(in the rows, 128 means zero)
The rows of D fall into several groups, and each row is roughly a mix of its group's hidden directions.
D, 148 rows:
[[ 84 114 109 124 124 151 104 137 155 100]
 [129 158 125 112 149 147 144 168 118 163]
 [121 152 121 133 131 105 111  88 169 149]
 [115 185 123 134  95 150 121 117 126 130]
 [145 139 108  99 161 138 143 109 122 170]
 [122 157 127 122  93 114 129 130  82 156]
 [132 125 134 117  86 142 141 111  80 143]
 [165 114  93 112 120 149 159 121 120 152]
 [111 153 126 113 140 145 132 178 110 156]
 [135 143 166 124  83 116 109 145 147 111]
 [104 125 144 141  85 128 115 125 145  85]
 [127 175 124 129 114 167 109 109 150 129]
 [154 127 115 121 167 128 145 132 115 176]
 [121 128 152 154 108 110 104 165 123  93]
 [123  91 128 114 124  85 148 142 101 148]
 [142 122 146 170 100 140 157 107 103 135]
 [109  93 102 114 154 120 144 128 135  88]
 [126 170 127 132 110 175 116 108 145 122]
 [131  79 131 129 152  92 144 141 109 122]
 [164 114 107 125 138 139 143  80 147 115]
 [136  71 124 132 162 107 138 135 138 129]
 [138 141 140 152 100 143 179 107 132 141]
 [ 92 150 157 143 122 104 100 142 132 101]
 [119 147 132 104  92 117 136 119  82 150]
 [142 124 150 168 106 107 138  90 125 148]
 [106 154 146 141 141 117 130 161 114 171]
 [145  76 130 122 160 141 129 127 156 118]
 [104  86 119 147 128  94 133 118 125  95]
 [133  81 132 127 156  90 139 150 119 123]
 [122 114 114 142 177  98 126 154 152 122]
 [140 180 146 128 121 143 108 131 128 165]
 [123 140 131 116 111 165 166 163 116 109]
 [173 125 106 123 110 140 154 137 122 165]
 [ 91 104 131 135 119 121 100 114 153  91]
 [144 112 131 159  93 141 158 131  91 119]
 [123 140 111  90 164 117  97 132 157 131]
 [121 154 136 112  81 130 132 111  91 144]
 [128 173 154 134 131 127 118 152 127 170]
 [172 105 112 131 131 140 153 140 122 166]
 [131 160 131 122 126  98 103  98 164 146]
 [146 145 130 157  84 113 101 104 114 124]
 [123 101 131 140 152  92  84 109 130 137]
 [167 151 127 126 135 125 156 139 100 164]
 [151 133 118 111 165 129 142 121 123 179]
 [ 83 109 139 146 129  92 119 153 127 109]
 [140 100 130 141 166 143 121 123 169 101]
 [118 159 131 115  77 129 128 115 108 155]
 [123 141 120 103 176 126 137  99 128 160]
 [102 133 160 147 107 114 102 149 136  93]
 [124 179 128 103 115 135 145 128 165 133]
 [ 85 144 150 133 124 117 100 122 136  89]
 [160 117  99 104 134 145 160 112 127 160]
 [128 171 118 154 132 167 111 116 151 118]
 [138 156 132 123  95 153  85 107 141 118]
 [151 134 114 114 167 134 138 122 118 177]
 [136 136 139 123 108 160 178 154 113 119]
 [124  92 126 123 124  86 148 146  98 146]
 [ 78 135 125 135 163 129 106 118 116 105]
 [128 179 122 137 116 170 112 116 140 124]
 [152 106 121 110 152 151 149  92 159 124]
 [151 128 113 117 173 132 139 124 115 173]
 [105  87 123 126 147 108 159 156 110 119]
 [136 115 155 158 129  98  94 100 113 141]
 [ 99 131 155 152 111 113 103 150 131  91]
 [163 111 103 108 128 150 157 108 132 157]
 [137  93 122 155 176 127 131 140 142 105]
 [160 140 151 146 108 108 124 168 128 154]
 [168 115 107 119  92 142 159 137 128 147]
 [125 131 111 126 144  97  78 102 148 137]
 [133 138 134 164 108 107 116  80 135 147]
 [160 118 105 103 142 140 157 107 130 163]
 [ 96 127 146 142 102 121 109 127 139  79]
 [168 133 129 142  94 116 136 169 119 142]
 [142 157 147 146  90 114  94 110 111 133]
 [135  83 128 133 159  89 136 150 120 130]
 [133 133 146 166 110 124 153  86 137 152]
 [133  98 149 160 117 141 172 126 103 132]
 [129 157 136 112 141 101  98 104 163 147]
 [123 118 131 112  92  94 142 135  95 160]
 [113  92 100 134 134 161 135  98 127 100]
 [141 122 147 175 101 122 134  96 107 139]
 [133  76 132 123 143  86 140 143 123 136]
 [123  83 112 127 120 111 134 114 125  81]
 [ 95 126  99 153 153 146 121 150  94 128]
 [100 145 147 137 152 107 136 159 113 165]
 [121  81 104 151 112 111 143 120 120  98]
 [143 140 105 105 165 155 158 146 139 143]
 [154 170 137 114 120 161 119 130 128 162]
 [105  90 109 160 129  97 139 124 133 102]
 [132 123 100 134 173 127 147  94 121 156]
 [175 154 124 134 126 140 124  89 151 136]
 [136 109 133 125 118 153 155 168  92 107]
 [ 89  93 122 122 133 125 143 169 110 120]
 [172 112 109 114 120 140 160 135 126 162]
 [120  82 100 126 145 124 151 115 136  94]
 [152 135 107 113 159 135 146 115 119 176]
 [123 170 125  84 130 135 130 150 158 124]
 [141 105 124 152 169 154 125 122 151  97]
 [146 116 106 113 167 147 143  99 124 160]
 [138  88 134 170 126 133 141 112  93 133]
 [124 152 111 106 111 162 165 155 134 113]
 [130 148 134 118 107 164 175 152 122 118]
 [136  77 125 139 167 107 134 142 140 121]
 [141 119 125 153 173 151 114 124 157 101]
 [143 130 108  98 160 142 145  99 129 164]
 [103 136 145 149  93 103  91 137 114 113]
 [148 126 147 168  91 126 143 108  99 133]
 [101 154 140 121 128 139 119 176 113 156]
 [123 180 121 135 123 171 114 115 138 119]
 [164 121  92 119 150 141 155 103 143 113]
 [129 175 131 125  95 165 115 110 127 132]
 [132 122 133 165 114  99 104  84 128 143]
 [128 129 144 127 111 159 180 154 113 119]
 [137 106 124 147 177 129 123 140 157 100]
 [127 179 124 110 116 124 132 113 169 140]
 [118 180 133 115  92 139 124 125  99 131]
 [136 101 131 126 143 103  78 141 101 117]
 [ 83 135 151 131 123 117 111 171 116 138]
 [131  82 127 133 163  91 140 143 120 126]
 [136  76 135 126 147  95 144 142 107 120]
 [142  92  91 134 112 168 147 117 123 125]
 [178 133 124 125 101 120 150 144 129 161]
 [178 120 123 125  85 133 148 137 135 142]
 [135 145 134 155 107  98 109  84 143 146]
 [135 111 143 160 126  93 100  93 121 143]
 [148 174 145 114 124 154 115 139 130 162]
 [ 87 142 151 132 145 117  96 113 133  94]
 [ 94 110 112 110 155 153 130  89 134 113]
 [117 188 123 143 114 118 107 135 146 140]
 [129  88 129 130 160  83 135 149 127 126]
 [121 131 125 109 139 169 176 153 129 123]
 [123  90 129 137 155  79 139 146 129 122]
 [ 89  92 120 121 133 124 143 168 110 117]
 [141  99 120 141 115 117 125  80 143  96]
 [ 77 133 122 127 157 131 112 103 123 100]
 [174 115 123 124 115 149 137  84 143 127]
 [138  85 107 129 121 119 139 102 132  86]
 [125 133 120  97 128 159 152 174 119 106]
 [128 106 119 145 177  95 123 148 147 125]
 [109 125 148 154  98 118 107 152 128  86]
 [133 132 141 151 131  96 105  83 144 153]
 [130  81 130 134 150  92 147 141 104 120]
 [166 109  98 129 133 137 149  89 140 112]
 [130 170 130 131  99 172 116 107 128 128]
 [118 178 126 136  87 137 117 113 132 147]
 [114 162 134 138 155 125 138 154 124 174]
 [148  97 116 113 114 148 125  93 145  92]
 [123  91 121 130 140 158 151 159  97 111]]
Here is one row of each group, with its name. Which group are the others in?
[127 173 125 140 122 174 115 114 141 111] | P
[136 133 143 168 103 122 150  87 130 149] | E
[158 150 148 150  84 128 105 113 126 142] | M
[149 113  95 104 126 159 157 105 129 151] | G

[135 104 141 149 144  95  89 100 120 142] | E
[114 172 135 115  94 109 124 127  94 141] | P
[166 150 121  98 126 172 134 121 129 144] | M
[134  95 127 157 165 101 129 144 148 107] | P
[160 143 143 148  96 103 127 166 123 139] | G
[164 125 125 110 147 159 146  99 158 140] | M
[119 139 131 108  80 112 138 128  99 160] | P
[159 130 152 122  75 118 128 137 149 113] | G
[157 152 132 108 132 124 141 105 144 177] | G
[135 177 154 129 125 134 111 141 126 167] | M
[123 184 129 132  92 148 118 124 115 129] | P
[124  92 141 146 121 147 162 152  95 115] | E
